[[120 131 125 127 137 144 126 118 150 132]
 [117 118 144 143 133 126 126 127 140 118]
 [117 121 139 135 136 123 119 120 135 132]
 [123 119 131 123 129 122 117 117 131 128]
 [146 121 142 143 131 143 131 139 122 119]
 [133 124 141 141 127 121 135 132 123 118]
 [145 127 139 139 126 125 134 142 120 129]
 [144 140 120 120 126 137 123 129 121 141]
 [136 140 122 127 126 147 117 142 137 118]
 [128 131 141 143 131 142 128 134 123 117]
 [124 121 127 121 129 120 118 117 139 131]] gives 120

[[118 130 120 149 139 124 155 146 136 125 135 139 115 125 110]
 [123 129 124 139 133 126 141 137 132 126 131 133 122 126 119]
 [118 130 120 149 139 124 155 146 136 125 135 139 115 125 110]
 [121 129 123 143 135 125 146 140 134 126 133 136 119 126 116]
 [126 128 126 133 130 127 134 132 130 127 129 130 125 127 124]
 [119 130 121 147 137 124 152 144 135 125 134 138 117 125 113]
 [127 128 128 129 129 128 131 130 129 128 129 129 127 128 126]
 [128 128 128 129 129 128 129 129 129 128 129 129 127 128 127]] gives 118

[[133 147 129 121 137 116 151 135]
 [128 150 131 123 137 112 153 140]
 [147 117 125 125 125 144 123 113]
 [129 151 131 123 137 111 153 141]
 [129 150 131 122 137 112 153 140]
 [134 147 129 121 137 116 151 135]
 [134 147 128 120 137 117 151 134]] gives 133

[[130 136 131 131 130 136 131 134 134]
 [127 134 129 124 125 132 130 131 130]
 [125 140 131 124 125 139 131 135 136]
 [130 140 132 130 130 140 132 136 137]
 [132 106 122 133 132 106 123 113 112]
 [124 133 128 124 124 132 128 130 131]] gives 130

[[101 135 143 116 119 140 113 104 125 132 119]
 [128 116 138 125 117 122 139 123 144 122 132]
 [108 134 144 118 118 143 109 104 122 129 111]
 [111 134 146 117 113 142 105 102 123 130 115]
 [109 127 146 124 119 149 106 106 128 130 114]
 [117 116 134 130 128 124 132 116 137 114 126]
 [123 115 136 129 129 126 135 112 137 116 129]
 [107 128 146 122 120 149 107 104 128 131 111]
 [129 119 135 131 117 127 139 117 140 124 125]
 [109 132 145 117 114 143 109 103 122 129 115]
 [116 115 133 129 129 126 132 116 138 113 126]
 [126 117 133 129 116 128 145 122 138 110 129]] gives 101

[[136 119 133 131 127 111 141]
 [115 122 119 115 119 135 136]
 [138 129 126 138 141 115 120]
 [133 119 129 124 124 133 106]
 [117 129 117 136 133 116 116]
 [132 135 135 138 146 124 118]] gives 136

[[147 117 127 107 155 124 149 145 128 113]
 [132 156 131 145 123 129 129 121 115 129]
 [122 145 132 131 127 110 125 153 130 116]
 [146 138 129 108 132 145 125 151 136 145]
 [134 143 131 158 126 140 126 120 116 131]] gives 147
---
[151 121 127 112] gives 151, 127

[146 144 139 138 137 149] gives 149, 146

[[119 106 116 140 143 112 120]
 [146 132 129 150 105 131 149]] gives 150, 149

[[126 126 129 128]
 [131 129 128 128]
 [139 153 115 121]] gives 153, 139

[131 112 111 140 156 133 152] gives 156, 152

[107 137 141 109 139] gives 141, 139
---
111	132	115	141	113	119	122
117	126	113	145	113	118	121
104	144	127	123	115	123	127
out 123

149	133	114	122
140	129	126	126
out 126

131	147	121	134	133	120	154
128	109	128	144	133	129	113
125	122	110	125	126	132	127
out 132

134	146	128	106	111	119	137 out 119

153	149	136	126
111	147	116	114
out 116

151	116	120	111	105 out 111

131	142	150	112 out 150
---
[[134 115 136 112 114 113 132]
 [144 114 114 121 131 119 114]
 [131 120 125 119 123 119 130]
 [122 129 135 123 117 124 135]
 [123 117 123 109 105 110 132]
 [135 122 116 124 126 123 119]
 [147 117 114 127 136 125 111]
 [125 127 141 123 121 124 137]
 [138 129 119 137 140 136 114]]: 134

[[126 109 135 116 113 122 145 129 138 123 127 122 126 135 130 129]
 [129 133 116 140 139 129 134 127 131 108 130 107 120 105 126 122]
 [128 124 137 128 133 138 119 133 119 138 131 137 134 118 127 137]
 [134 134 127 125 136 133 127 127 131 124 129 137 129 137 125 114]
 [143 133 116 135 127 113 134 130 137 115 124 122 120 135 127 117]
 [136 138 124 140 150 132 114 130 112 128 133 138 138 113 123 125]
 [145 120 119 141 136 135 127 135 130 110 127 117 128 121 129 120]]: 126

[[116 140 140 113 142 110 126 142 134 148 123 150 117 116]
 [146 142 136 121 132 114 150 120 147 133 113 118 141 144]
 [134 109 149 141 147 116 144 142 135 104 147 143 148 135]
 [117 138 147 114 140 142 149 120 142 125 137 127 131 133]
 [106 115 114 104 126 134 109 108 134 114 111 146 138 115]]: 116

[[128 128 129 132 138 145 150 146 139 132 129 128 128 128 128 128]
 [127 128 128 128 130 134 142 149 149 141 135 130 128 128 128 128]
 [128 128 129 131 136 145 150 148 140 133 130 129 128 128 128 128]
 [148 150 145 137 131 129 128 128 128 128 128 128 129 129 132 140]
 [128 128 128 128 129 132 137 145 150 147 139 132 129 128 128 128]
 [128 128 128 128 128 128 129 130 135 144 150 149 141 134 129 128]
 [129 131 137 145 150 147 139 132 129 128 128 128 128 128 128 128]]: 128

[[126 142 127 125 130 134 128 128]
 [121 132 148 136 106 126 125 130]
 [125 134 132 125 127 137 126 129]
 [130 131 131 130 127 132 137 131]
 [127 135 115 123 141 134 132 129]
 [129 127 123 133 133 125 136 123]
 [121 135 118 127 129 120 127 131]]: 126
